(in the rows, 128 means zero)
One turn moves every row onto another: examples first, then more rows asked:
dil: 127	138	120	109	158	108	170	104	125	122	109	136	138	125	118	155	143	144	107	137	146	136	154	164	101	136	109	148	129	126	128	132
simi: 122	149	112	103	160	92	151	117	157	124	126	131	126	105	130	157	138	127	126	148	144	140	135	153	109	158	99	137	146	118	123	128
bobip: 113	146	106	100	162	100	177	110	148	135	124	126	142	102	110	172	123	141	102	132	126	159	151	161	118	137	100	114	138	127	121	130
Vade: 114	125	125	123	131	124	132	140	109	121	104	98	131	113	100	168	139	184	135	140	117	101	130	142	167	140	118	103	129	100	119	149
dek: 95	129	109	88	134	112	162	104	124	117	128	109	158	119	104	129	134	151	150	131	129	122	128	153	162	129	133	104	122	85	107	167
pabi: 106	125	131	121	146	132	107	118	93	120	124	99	152	107	111	147	131	160	139	133	140	132	141	141	180	159	105	111	148	105	117	143
kedo: 107	143	100	113	162	142	146	99	147	128	123	113	148	99	119	156	83	141	120	108	118	125	121	154	181	144	85	117	130	93	135	142
zami: 98	124	113	98	130	105	141	101	104	125	134	94	124	106	122	141	141	134	146	109	140	136	139	152	170	140	119	109	134	79	116	158
Moban: 90	143	131	124	184	119	145	119	159	129	129	108	120	113	106	174	121	126	88	131	131	114	151	172	114	144	104	142	136	107	120	145
zum: 93	142	132	120	189	124	151	114	149	123	114	116	114	113	126	157	114	126	80	137	122	117	141	155	124	136	90	146	144	113	127	137
mubaf: 87	147	133	125	191	120	144	114	155	122	130	121	140	122	110	151	114	137	87	153	125	118	153	161	115	133	99	138	139	118	118	142
Tife: 104	123	124	97	147	149	151	123	122	117	99	103	157	100	100	150	125	158	140	124	128	112	107	142	181	160	113	113	136	102	111	150
lefe: 105	126	109	99	126	100	153	110	104	115	115	107	122	122	131	127	141	158	138	140	120	119	132	133	166	111	115	105	134	86	122	153
banu: 106	147	115	149	157	121	96	109	134	122	145	123	130	113	127	134	117	162	145	137	139	108	136	145	148	135	87	129	129	108	124	142
degi: 119	133	102	132	145	139	144	120	138	115	107	113	131	131	87	165	118	169	123	103	129	84	148	167	144	117	109	129	114	93	126	143

banu turns into -> degi
zum turns into -> mubaf
Where do these go?
zami turns into -> lefe
bobip turns into -> simi
Vade turns into -> Tife

One turn moves every row onto another: examples first, then more rows asked:
nudin: 119	117	121	136	122	123	115	131	122	155	101	117	104	120	107	125	150	143	119	124	126	123	143	144	155	165	142	171	99	112	117	113
Zuzas: 119	117	117	117	125	119	108	141	109	153	115	118	101	128	98	144	151	137	118	131	124	114	145	145	151	172	143	161	113	96	109	119
sonag: 108	133	144	118	130	138	80	128	132	130	112	137	107	89	101	148	142	121	114	102	135	135	143	130	117	141	144	145	120	124	100	135
saf: 111	129	112	89	108	137	150	143	137	144	127	104	131	103	99	118	116	122	142	121	128	140	158	106	146	152	167	151	138	128	89	111
suk: 117	125	121	120	108	129	107	140	150	141	134	132	141	106	121	100	151	100	144	119	157	112	132	118	168	151	121	126	142	122	148	127
Mul: 124	84	140	106	124	163	134	138	119	137	133	116	152	112	127	124	134	126	145	115	176	139	132	110	156	148	140	120	121	92	151	127
nole: 127	121	139	117	138	145	128	172	137	143	136	98	131	87	137	120	128	112	149	123	164	116	126	131	149	134	168	154	138	117	131	135
tomo: 134	88	141	122	120	128	149	134	128	155	133	145	147	102	109	119	136	106	142	116	145	134	130	106	152	132	121	106	124	111	140	137
komi: 112	134	151	113	125	129	96	133	140	121	98	134	108	74	103	131	143	122	109	105	128	144	138	132	120	133	154	139	126	110	99	136
Nivi: 108	128	158	123	136	144	98	116	147	120	118	131	120	81	103	148	152	137	116	107	142	141	140	140	117	144	147	146	136	120	101	133
Sogu: 117	127	114	98	111	138	147	137	137	145	129	94	125	93	112	131	132	139	149	109	126	145	164	114	138	152	173	143	140	115	87	117
rubu: 128	110	158	127	119	128	124	154	135	152	129	109	134	90	147	130	124	108	147	122	178	116	141	124	150	138	156	141	149	108	139	134
namu: 155	124	154	128	141	120	134	156	117	142	110	123	118	114	141	131	142	122	122	100	146	124	131	125	119	136	137	127	113	131	126	114
Vidi: 120	124	134	132	114	138	118	144	163	152	135	127	142	112	116	116	147	108	157	127	155	100	131	107	161	144	118	134	141	121	131	130
Punol: 128	111	138	104	120	111	133	117	138	130	111	126	140	118	111	155	147	124	121	143	127	163	135	116	148	154	191	126	123	102	144	122
Sevub: 125	115	145	126	120	151	120	134	138	122	133	110	151	122	129	132	147	141	114	110	159	106	133	111	160	167	112	126	118	129	133	117
noda: 131	115	138	118	114	119	119	127	133	128	112	114	145	107	118	161	143	130	121	149	118	161	117	105	138	134	179	117	129	105	137	113
Teb: 162	105	159	136	135	125	133	150	142	158	120	110	143	105	132	129	150	122	118	109	149	127	128	130	126	138	127	127	128	127	124	112
movim: 118	93	133	110	128	166	132	156	113	131	133	114	146	110	119	153	141	130	140	122	173	154	137	110	159	156	145	115	123	99	138	152
sesu: 113	133	111	88	107	138	138	138	123	145	126	102	139	94	110	138	111	126	152	113	124	143	161	111	150	151	155	158	136	125	94	106
pov: 113	127	133	106	118	141	114	145	100	152	143	132	134	104	115	132	141	162	100	127	119	180	133	121	145	133	153	122	138	112	137	129
midu: 104	126	127	102	123	143	120	141	100	148	140	127	137	94	124	144	134	166	109	128	125	177	151	123	141	135	142	146	136	116	148	125
poba: 108	128	144	111	124	147	87	128	136	128	118	126	107	83	107	157	141	130	125	98	124	138	137	138	116	137	145	129	130	113	94	128
Kel: 121	117	125	108	113	98	119	120	135	132	112	128	144	112	108	148	131	128	121	153	116	160	123	111	132	156	169	126	111	116	138	112
pura: 120	119	141	103	118	111	126	127	133	120	102	115	135	117	101	152	132	135	130	153	121	164	114	121	149	145	177	121	127	107	125	119
Nebin: 123	114	133	106	109	116	116	127	129	136	120	121	135	119	108	162	134	137	120	150	118	168	115	110	156	155	177	118	114	111	131	120
bemo: 98	127	130	120	103	142	121	134	106	152	135	147	140	103	127	127	131	158	107	115	122	180	151	126	152	136	139	128	128	108	140	122
kun: 137	120	157	134	133	156	109	140	141	122	126	120	149	125	118	135	151	132	124	105	159	123	131	112	162	157	109	131	117	110	141	113
rego: 141	100	140	123	131	136	151	132	128	156	113	152	142	102	109	105	148	111	147	121	148	137	133	122	157	148	127	100	119	108	132	126
bap: 111	122	124	121	113	127	112	146	122	136	111	120	101	119	95	143	149	138	116	132	139	136	150	151	165	167	136	178	112	100	119	118
fon: 110	111	102	136	135	151	137	153	144	141	123	125	140	115	82	115	120	113	120	136	132	124	144	126	115	143	169	131	141	101	120	100
nanur: 108	120	99	126	134	142	116	157	133	137	125	133	146	114	80	131	113	115	115	131	130	126	152	130	114	143	169	138	155	114	130	115
sipu: 110	123	120	129	123	119	104	133	107	146	111	134	102	128	99	127	155	124	119	127	146	123	146	149	147	156	138	169	112	98	118	114
Deki: 107	130	152	116	131	137	94	119	138	123	108	127	102	85	113	157	146	119	135	99	139	141	143	130	129	127	146	150	127	113	104	134
leti: 97	122	90	139	121	146	122	154	150	150	133	137	136	116	81	135	120	132	114	127	136	127	153	129	125	157	164	124	142	108	118	115
Rer: 128	121	128	122	121	126	103	140	108	141	108	119	92	118	100	144	154	131	129	130	138	129	152	146	147	164	144	173	110	113	113	115
nov: 100	117	99	132	128	146	126	156	145	158	120	122	135	101	90	122	125	115	101	128	136	119	155	123	120	143	171	132	149	108	139	118
tari: 105	130	123	110	108	130	120	138	99	156	151	125	152	113	124	139	145	157	98	127	126	169	137	119	160	131	135	135	130	109	135	123
gop: 97	133	128	105	125	140	115	151	106	158	132	131	136	112	113	129	129	161	102	121	121	177	136	128	156	130	137	135	132	107	134	132
Lebaz: 126	114	146	122	121	141	121	153	135	153	134	103	142	99	136	111	136	120	149	116	184	104	139	133	142	126	151	137	139	113	128	129
tadi: 101	121	102	127	124	161	128	167	148	147	128	130	132	110	82	130	106	121	118	131	139	135	152	127	122	143	168	136	152	119	122	111
mub: 110	137	122	127	112	133	119	156	149	139	146	138	141	98	111	105	132	105	149	133	147	111	113	117	158	157	125	139	135	126	120	129
dur: 134	99	122	125	112	123	141	150	113	154	117	141	142	105	113	112	146	107	142	123	139	153	125	107	143	145	130	93	114	110	120	143
fidi: 157	114	170	133	131	116	136	143	123	143	124	115	142	108	123	127	146	120	120	99	156	121	133	133	144	130	128	123	110	121	123	120
fafa: 128	129	145	120	130	145	114	142	140	115	138	129	135	141	123	153	146	130	123	105	161	129	130	117	145	172	109	138	115	128	130	117
Tubir: 115	78	149	121	133	159	132	138	131	127	136	117	147	116	130	127	125	130	143	108	170	145	147	124	160	149	141	121	111	102	137	146
Nibib: 99	124	118	99	118	153	156	135	139	146	143	99	138	94	104	133	119	130	142	108	132	141	161	111	151	143	150	150	134	119	87	113
Bonut: 101	123	123	102	89	137	143	132	140	141	134	94	135	90	112	130	129	124	148	123	136	145	162	114	146	160	150	151	144	120	94	106

Nibib turns into -> Deki
Sogu turns into -> komi
tadi turns into -> Rer
Where do these go?
nole turns into -> namu
tomo turns into -> Vidi
Nivi turns into -> Punol
nanur turns into -> Zuzas
rego turns into -> suk

One turn moves every row onto another: examples first, then more rows asked:
zel: 107	159	166	118	136	136	138	93	91	69	115	124	149	105	131	130	100	117	98	140	145	97	143	131
sano: 81	154	154	127	163	131	155	111	135	78	122	93	120	83	141	145	97	123	122	145	127	133	134	137
Pinis: 99	125	173	162	156	142	141	109	119	119	106	85	127	117	139	164	118	131	106	142	129	157	129	140
tadim: 103	130	177	156	155	135	135	111	118	120	106	84	129	109	143	166	117	133	110	142	130	158	128	136
Ropi: 99	144	155	144	140	141	109	77	86	97	94	115	123	135	156	164	122	142	93	158	135	126	148	134
rep: 104	125	174	157	154	139	134	109	120	122	105	86	133	117	137	159	117	135	105	134	128	156	127	138
zodo: 107	167	158	127	133	136	142	92	95	63	117	119	138	110	142	137	96	120	92	141	140	93	143	124
Zonom: 121	181	157	121	149	117	120	76	119	95	137	112	152	142	132	130	122	131	110	175	136	119	158	149
par: 120	172	138	139	180	143	135	96	78	91	117	102	143	154	153	121	110	138	108	131	151	120	140	114
fimiz: 109	159	155	123	141	134	139	92	91	65	113	119	141	102	137	132	102	115	96	134	140	92	152	130
patep: 124	187	155	131	155	141	97	100	95	89	111	134	126	123	148	133	135	116	96	141	131	128	112	154
sep: 124	181	139	131	177	137	144	95	77	94	114	104	142	150	153	122	104	137	110	138	152	124	140	113
zosad: 113	153	143	145	162	158	129	115	130	101	135	120	114	108	123	145	109	111	127	140	118	143	104	160
dipu: 99	146	160	138	144	138	111	74	86	102	91	126	121	128	158	163	118	146	98	161	133	124	140	133
mevam: 132	180	154	134	156	148	101	100	91	90	111	131	127	128	150	137	144	115	102	135	129	129	113	159
salod: 105	147	135	146	185	138	164	121	112	113	118	85	127	127	135	131	113	98	105	137	142	154	136	133
Tonut: 86	157	161	130	160	131	154	115	127	71	120	89	121	87	136	143	90	127	118	144	120	134	136	139
vevog: 97	148	156	140	139	146	111	81	87	107	95	119	128	135	146	162	121	146	105	172	136	124	151	133
lifek: 104	149	126	144	184	143	162	121	120	113	113	89	129	125	133	125	114	104	102	136	140	152	134	134
riso: 107	162	156	123	137	141	145	93	97	59	115	118	140	106	146	134	109	120	96	133	136	92	143	129
nav: 107	171	164	133	150	121	144	115	131	106	139	77	117	141	128	154	98	121	134	156	121	156	141	152
darut: 124	185	157	124	157	144	99	104	81	91	107	131	131	121	138	132	132	110	105	142	139	136	117	158
liko: 103	149	135	149	189	146	164	117	115	109	120	88	126	127	136	126	114	105	109	135	140	153	131	135
benaz: 128	181	153	124	154	114	117	76	118	91	141	110	145	148	134	131	119	129	116	162	129	114	161	152
gez: 129	188	154	126	147	120	125	79	120	85	142	105	141	150	143	136	126	132	112	164	128	118	154	153
kepa: 100	123	175	159	158	138	138	110	118	118	102	87	128	116	136	161	115	129	98	144	121	155	134	138
kabuz: 106	146	132	152	191	144	163	118	115	109	119	90	127	129	130	126	110	109	107	140	132	151	134	133
saz: 109	155	149	148	174	154	127	117	127	97	128	120	111	105	126	144	110	111	124	144	112	147	105	160
Nopin: 109	158	160	123	138	131	147	84	91	70	112	121	138	106	142	137	95	121	88	140	145	98	146	124
lonot: 120	175	140	134	179	147	132	100	70	99	110	102	149	143	147	127	113	141	117	143	157	128	142	116
dofik: 135	184	156	135	157	143	96	103	87	96	108	130	127	120	140	136	136	112	105	138	129	128	119	154
fud: 106	169	169	139	149	120	145	110	134	106	138	74	121	141	129	152	102	122	125	156	122	159	143	154
dinug: 106	156	151	146	167	154	133	116	130	97	134	120	111	108	128	143	113	108	127	139	119	147	103	161
nore: 103	146	160	144	134	144	113	80	91	97	95	110	125	131	160	167	130	147	98	160	128	121	149	136
dapep: 133	187	164	130	152	136	99	93	90	97	110	136	126	123	145	140	131	116	99	145	133	134	111	157
kelam: 107	167	162	132	146	120	140	112	129	105	133	74	121	144	125	151	98	121	126	150	121	161	146	157
zem: 113	146	152	147	169	152	130	114	128	104	137	121	116	109	127	144	114	106	128	138	120	146	104	160
pafa: 132	185	155	132	150	116	117	73	117	90	144	104	145	147	142	137	120	135	105	167	136	124	154	150
did: 85	157	153	127	157	132	151	110	135	75	121	86	125	83	138	146	95	132	121	141	129	138	137	141
bamu: 83	158	162	132	156	133	159	111	135	75	124	88	121	86	138	145	94	125	120	142	126	134	134	139
Rapar: 125	177	136	136	177	139	136	102	74	99	110	96	142	149	148	124	111	138	115	138	147	119	149	112
Muzed: 125	172	136	137	176	145	143	96	76	91	115	94	143	155	155	127	120	137	110	133	147	122	147	118
bupu: 112	169	171	136	153	118	142	112	132	103	136	74	124	139	125	148	100	122	121	155	115	158	143	157
tekev: 133	183	153	125	158	114	120	70	114	97	141	113	142	151	140	132	117	132	110	168	135	126	151	151
Guvuf: 97	146	158	140	141	137	106	81	92	104	89	116	125	130	153	163	124	149	104	161	128	118	151	132

patep turns into -> zodo
sano turns into -> nav
Where do these go?
fud turns into -> Pinis
lifek turns into -> zosad
benaz turns into -> Guvuf
bupu turns into -> kepa
lonot turns into -> darut
nore turns into -> Muzed
dapep turns into -> Nopin

